[[ 27  20  -1 -23  -5  -4]
 [ -9  -7  -6   7   5  13]
 [-63 -22  26  28  22 -10]
 [ 53  23   1 -22  -1  -6]
 [ 99   4 -28 -17 -34   6]]
:
[[ 99   4 -28 -17 -34   6]
 [ 53  23   1 -22  -1  -6]
 [ 27  20  -1 -23  -5  -4]
 [ -9  -7  -6   7   5  13]
 [-63 -22  26  28  22 -10]]

[[ 71  -9  18  68  57  23  39]
 [-98  18 -28 -75 -68 -56 -37]
 [ 75 -20  30  70  53  30  36]
 [-42  57 -62 -19   8 -52  13]
 [-36 -42  41 -32 -59  -3 -35]
 [ 76 -36  46  68  42  38  28]
 [-86  51 -60 -58 -34 -67 -13]]
:
[[ 76 -36  46  68  42  38  28]
 [ 75 -20  30  70  53  30  36]
 [ 71  -9  18  68  57  23  39]
 [-36 -42  41 -32 -59  -3 -35]
 [-42  57 -62 -19   8 -52  13]
 [-86  51 -60 -58 -34 -67 -13]
 [-98  18 -28 -75 -68 -56 -37]]

[[ -7  61  -6  -5   9   6 -17 -10 -48  41  33 -24]
 [ 63 -35  68  79  51  78  48  11 -74  31   1  40]
 [ -1   2  -1  -2  -1  -2   3   2   1   3   5   3]
 [  0   1   0   0  -3  -3   4   2   3   2   1   3]]
:
[[ 63 -35  68  79  51  78  48  11 -74  31   1  40]
 [  0   1   0   0  -3  -3   4   2   3   2   1   3]
 [ -1   2  -1  -2  -1  -2   3   2   1   3   5   3]
 [ -7  61  -6  -5   9   6 -17 -10 -48  41  33 -24]]

[[  79  -31  -47    1   -5  -83  -79]
 [ -36   19   -2  -16    2   52   35]
 [  25   37  -41   20   21   21   35]
 [ -11    7   12   28  -18  -50   29]
 [ -70   20   43    3   -5   50   67]
 [  48  -37  -39   -2  -23 -101  -69]
 [  51   -9  -32   -6   16   -6  -45]]
:
[[  79  -31  -47    1   -5  -83  -79]
 [  51   -9  -32   -6   16   -6  -45]
 [  48  -37  -39   -2  -23 -101  -69]
 [  25   37  -41   20   21   21   35]
 [ -11    7   12   28  -18  -50   29]
 [ -36   19   -2  -16    2   52   35]
 [ -70   20   43    3   -5   50   67]]

[[  1  15  40   3  21  13  80 -31  28  29  23 -18 -13   9 -37]
 [ 29  92 -14  22 -17   0  35   0   0 -17  33 -28 -22   0  -9]
 [-41 -86   6 -17  -6  -4 -44  25  -5  -6 -35  41  15 -11  15]]
:
[[ 29  92 -14  22 -17   0  35   0   0 -17  33 -28 -22   0  -9]
 [  1  15  40   3  21  13  80 -31  28  29  23 -18 -13   9 -37]
 [-41 -86   6 -17  -6  -4 -44  25  -5  -6 -35  41  15 -11  15]]

[[-10  50   1  20]
 [ 44 -20  24 -15]
 [-79 -24 -61 -30]
 [ 51 -23  27 -14]
 [ 47 -20  24 -28]
 [ 30   0  10 -35]
 [ 41  -6  13 -40]
 [  6 -31  21  25]
 [ 43  20  30  51]]
:
[[ 51 -23  27 -14]
 [ 47 -20  24 -28]
 [ 44 -20  24 -15]
 [ 43  20  30  51]
 [ 41  -6  13 -40]
 [ 30   0  10 -35]
 [  6 -31  21  25]
 [-10  50   1  20]
 [-79 -24 -61 -30]]

[[ 14  44 -80 -77  69  17  54]
 [-29 -61  10  20 -28  32  48]
 [ 56 -19 -22 -32  29   0 -69]]
:
[[ 56 -19 -22 -32  29   0 -69]
 [ 14  44 -80 -77  69  17  54]
 [-29 -61  10  20 -28  32  48]]

[[ -33   58   16  -31   -9   17  -62  -10   20  -81  -79    3    1  -92
   -48]
 [ -44   64   19  -22   -9   13  -73  -16   26  -85  -64   10    5  -83
   -23]
 [ -22   50   11  -38   -8   22  -49   -2   12  -70  -90   -7   -2 -100
   -70]
 [ -66   64   25   15   -7    6  -77  -17   38  -67  -10   15   18  -54
    58]
 [ -68   48   20   39   -4    5  -58    0   39  -34   26    4   20  -40
    97]]
:
[[ -22   50   11  -38   -8   22  -49   -2   12  -70  -90   -7   -2 -100
   -70]
 [ -33   58   16  -31   -9   17  -62  -10   20  -81  -79    3    1  -92
   -48]
 [ -44   64   19  -22   -9   13  -73  -16   26  -85  -64   10    5  -83
   -23]
 [ -66   64   25   15   -7    6  -77  -17   38  -67  -10   15   18  -54
    58]
 [ -68   48   20   39   -4    5  -58    0   39  -34   26    4   20  -40
    97]]
